(in the rows, 128 means zero)
The same turns and mirrors carry the whole set onto itself and the rows of a family onto each other. Which other rows belong to the same family as each row named below? List them in the order they appear above.
These 32 rows form 4 families of 8 rows each.
z478: [143 133 160 134  88 111 110 119 105 120  94 128 137 137 142 135 106 139
 133  96 119 105 127 111]
z272: [163 128 135 139  96 102  86 138 121 101 122 135 137 133 130 175 116 150
 102 117 114  92 130 119]
z728: [116 155 113 112 131 117  93 108 161 118 104 116 134 127 152 129 154 135
 130 105 156  83 110  99]
z155: [125 149  97 130 135 125  99 110 138 123 119 111 151 131 113 114 127 151
 106 134 162 102 113 117]
z226: [148 156  96 124 118 114 114 107 150 134 102 129 156 126 117 122 133 144
 121 132 159  89 102 111]
z894: [129 160 147 130 142 122 121  85 132 109 154 122 138 132 157 122 147 119
 121 145 164 110 116 145]
z56: [157 132 121 122 107 119  71 150 134 108 125 145 130 141 127 165 122 139
 122 107 108  88 152 105]
z483: [160 133 145 132 120  98 124 140 108 127 142 144 126 135 152 179 133 104
 156 115 109 110 139 129]
z876: [156 121 155 152  91 125  81 133 111 124 106 139 148 125 137 140 113 133
 112 112 111 106 120 108]
z476: [153 139 162 138 133 117  92 121 108 128 137 136 118 140 167 156 153 119
 135 125  97 126 150 142]
z254: [142 155 107 120 162 130  97  95 135 125 152 140 128 137 146 133 160  98
 131 152 141 111 145 136]
z671: [133 156 129 123 150 118 126  76 117 126 135 126 129 139 156 123 152 109
 134 147 149 119 130 145]
z976: [147 145 174 153 133 122  85 144 119 122 159 135 126 134 155 154 146 131
 130 123 106 120 140 140]
z253: [161 140 147 150 112 112 130 136  98 137 148 152 143 132 137 167 110 115
 149 132 131 105 134 141]
z134: [165 135 153 138  85 107 100 128 128 130  90 133 149 126 143 147 127 154
 120 107 115 100 108 114]
z455: [176 134 126 134  96 112  82 146 142 126 109 148 149 130 125 165 129 149
 120 117 110  89 124 110]
z317: [145 154 102 124 153 144  97 122 145 133 168 144 146 131 142 143 144 104
 130 148 162  98 135 124]
z636: [133 150  90 118 124 121 115 108 133 119 115 133 146 138 104 117 110 131
 133 128 161  89 131 111]
z95: [161 139 143 145 130 106 114 120  98 132 140 153 124 139 136 160 131 110
 148 138 103 116 152 147]
z172: [123 157 119 105 128 126  85 104 150 108 114 111 129 136 160 121 148 131
 108 101 152  96 120  96]
z677: [121 148  94 118 130 119 110 113 151 128 106 129 148 130 112 123 127 140
 147 125 160  80 120 112]
z51: [131 143 117  97 146 119 130  91 136 116 146 114 143 141 156 138 149 123
 140 145 162 112 129 143]
z670: [154 124 134 120  98 115  75 143 144 108 110 149 141 133 135 171 127 146
 138 110 111  78 141 115]
z263: [144 160 107 117 125 120  88 112 165 127 107 119 146 125 145 129 157 144
 106 117 152  93 100 101]
z600: [154 148 160 164 123 104 120 134 103 124 154 149 130 130 132 157 120 115
 144 130 115 108 134 141]
z271: [151 138 167 136 125 134  82 146 123 131 154 131 134 135 179 166 147 133
 126 116 117 119 139 133]
z913: [131 160 100 133 133 115  95 106 144 116 121 119 135 122 140 128 142 115
  96 116 161  91 101  92]
z24: [138 138 112 107 149 140 108 101 142 132 147 136 144 129 155 124 154  85
 145 141 156 110 127 118]
z46: [149 120 160 128 127 126  99 147 113 140 139 129 138 140 156 155 140 132
 156 119 102 130 147 138]
z949: [143 122 159 131  85 113 100 123 123 121  89 140 145 128 142 147 115 140
 147 103 117  88 123 115]
z933: [141 156 121 133 153 138  96 104 144 116 170 146 142 129 136 125 146  99
 128 155 157 101 131 132]
z642: [126 159 142 125 136 125 132  93 123 129 144 113 143 133 171 130 142 125
 127 134 172 114 112 139]

The rest of the family of z272: z155, z483, z876, z51, z913, z24, z46
The rest of the family of z933: z728, z894, z976, z677, z670, z600, z949
The rest of the family of z95: z226, z476, z254, z671, z134, z455, z263

The same turns and mirrors carry the whole set onto itself and the rows of a family onto each other. Which other rows belong to the same family as each row named below? List them in the order they appear above.
These 15 rows form 5 families of 3 rows each.
z494: [149 148 168 110 141 124 115 117 132 122 125 118 122 118 115 156 105 138
 166 128 150 154]
z39: [157 136 150 115 143 146 117 121 164 118 120 126 111 119 129 120  86 150
 143 119 152 143]
z386: [102 133 140  99 123 132 122 141 138 138 110 140 107 132 132 117 138 135
 123 114 103  95]
z444: [134 138 147 130 141 148 120 124 153 115  97 129 108 113 112 145  65 151
 143 124 141 154]
z248: [127 134 162 142 161 139 127 133 157 145 130 125 113 116  89 149  99 154
 150 115 129 147]
z607: [126  88 111 113 126 167 139 116 116 103 114 106 148 129 137 141 131 148
 146 144 146 146]
z289: [107  92 106 110 114 147 159 136  97 115  97 132 146 127 112 133 109 136
 159 120 112 157]
z650: [133 107 138  93 133 141 125 143 119 156 117 119 118 154 150 112 115 133
 123 126  99 110]
z112: [111  93 103 120 133 171 147 130 101 103 106 114 131 138 121 158 133 131
 149 123 149 127]
z322: [125 140 161 109 155 126 129  99 148 134 116 118 132 122 106 160 102 143
 159 121 147 165]
z237: [106 103 106 127 132 166 156 127 114 125 101 127 125 121  96 145 121 138
 182 151 132 147]
z718: [118 124 137  98 139 138 128 133 113 181 128 132 108 153 134 139 107 136
 114 120 109 113]
z468: [120 121 107 110 156 125 125 151 106 158 115 130 100 136 101 130 135 131
 124 124 100 115]
z79: [109 141 123 103 137 129 112 133 134 136 126 137 104 153 112 121 130 126
 129  96 103 104]
z314: [120 104 116 133 119 151 172 119  94 111 108 127 145 128 128 126 121 137
 143 127 118 162]

The rest of the family of z39: z607, z650
The rest of the family of z322: z289, z79
The rest of the family of z468: z248, z237
The rest of the family of z494: z386, z314

